In the rows, zero is written as 128.
The rows of R fall into 3 groups, and each row is roughly a mix of its group's hidden directions.
R:
[[138  93 110  86 105 180 163 143 139  99]
 [108  82 168 104 139 179 106 158 134 118]
 [135 103 117 126 111  68  66 119 143 113]
 [142 163 113 156 151  94 193 109 146 122]
 [149 170  86 161 119  91 154  89 113 139]
 [146 120 174 120 145 126  80 104 101 179]
 [ 89  92  95 110  81 147 103 163 123 108]
 [148 165  91 170 122 134 160  81 102 142]
 [133 121  84 115 115  87 130  93 173  87]
 [ 93  74 149 100 118 110  96 174 138 125]
 [179 111 133 155 144  92  94  81 123 148]
 [107  91 100 144 109 132  96 143  92 184]
 [136 137  85 150 110  58 136 100 109 136]
 [ 96 124 119 114 100  62  99 119 118  89]
 [156 117 124 101 156 120 171 118 182  89]
 [145 153 170 126 156  98 126 110 165  74]
 [127 105 127 171 123 143  65 125 115 174]
 [ 74 116 169  98 101 130  97 161 142 107]
 [130 191 144 125 132 162 181 136 104 138]
 [146 105 147 114 125  99  47 117 128 131]
 [179 127 164 161 160 114 126  78 127 145]
 [146 101  81 107 110 183 167 128 148 133]
 [ 84  83 100 162 107 106 130 156  96 143]
 [155 106 166 135 137  99  70  94 118 156]
 [103 147 159 104 138 122 169 170  76 144]
 [139 124 149  83 139 161 187 153 133  96]
 [141 156 122 145 171 131 173 133 125 189]
 [151 117  73 147 123  73 116 104 113 158]
 [162 163  97 166 145 119 158  80 103 124]
 [ 86 147 130 138  89 102  90 135  73 136]
 [148 137  71 132 111 123 136  83 177 108]
 [139 136 164 111 143 210 128 120 141 123]
 [116 108  96 105 126  56 132 114 152  98]
 [116 117  83 159 108  65 158 110 128 144]
 [151 167  99 166 134 167 142 103 139 175]
 [ 94  96 162  92 113 151 101 175 152 133]
 [112 163  68 111  93 110 168 109 122 122]
 [117 116 100 190 154 148 158 134  82 125]
 [115 137  87 134  97  75  99  90 145 101]
 [153 151 168 145 148 198 140 140 123 147]
 [139  86 109  88 103 154 142 128 157  75]
 [135  85 175  89 146 169  98 126 138 106]
 [119 121 121 164 142 127 105 139  98 204]
 [128 101 132 102 112 111  45 134 119 135]
 [ 87 133  95 120 106 170 178 164 120 122]
 [139 119  93 101 117  88  57 137 126 126]
 [135  63 121 102 125 110 109 127 165  84]
 [121 125  86 105 119 134 106 141  81 189]
 [107 175 152  71 148 138 109 165 122 144]
 [174 111 140 160 146 102 108  78 113 164]
 [112 109  85 161 112  64 134 127  97 137]
 [112 169 164  94 154 151 135 144 102 178]
 [113 136 154  92 138 104 113 191 170 118]
 [156  82 141 160 157 146  82 123 160 152]
 [111  70 101 160  84 103 118 110 113 144]
 [153 148 130 108 151 208 133 147 118 117]
 [132 107  86 162 141 123 113 121 129 200]
 [ 99 120 177 126 113 134  93 163  73 127]
 [ 95  65 138 104 105  98  94 154 126 130]
 [145 179 138 129 179 120 148 169 155 103]
 [172 152 139 122 169 168 126 112  97 171]
 [156 164 118 125 162 142 194 118 156 139]
 [165 104 156 118 180 157 119  99 117  88]
 [164 160  98 150 124 111 146  62 109 132]
 [148  74 143 148 113 125  76  96 106 153]
 [ 91 120 146 138 134 190 136 184 133 137]
 [163 173 119 141 159 145 173 102 168 134]
 [147 110 128 163 176 173 145 105  91 104]
 [132 151  91 174 116 106  87  85 143 153]
 [135  97 122 130  92 158 117  61 101 147]
 [109 166 143  83 143 182 134 170 123 125]
 [155 157  97 132 113  62 133  86 126 132]
 [166 125 110 122 140  81  69 106 116 155]
 [122 119 175  84 125 183 107 145 159 127]
 [105  77 168 105 138 106 109 171  98 124]
 [100 125 146 122  96 204 126 139 136 157]
 [164 103 137 183 136 109 149  74 125 142]
 [ 97 158  72  92 117 134 144 175 123 124]
 [126 150 172 113 150 199 151 143 121 128]
 [152 153 137  85  85 122 110  78 156 146]
 [118 160 122 115 145 106 143 125  92 201]
 [137 108 164 137 130  85  84  95 112 172]]

One row of each group comes first, with its name. Which group is each row after those in?
[115 114 162 111 169 140 120 193 148 101]	V
[109  83 137 139 152  87  99 153 105 174]	A
[133 142 140 134 139 188 172 142 149  79]	B

[142 156  91 148 109 190 149 114 124 166]	A
[119 144  59 114 112 104 176 112 133 143]	A
[111 187 113  81 147 117 136 170 143 113]	B
[ 85 119 150 115 119 159 122 196 150 140]	V
[171 115 142 141 168 136 124 106 192 109]	A
[ 78  96  97 149  83 128 171 139 119 133]	B
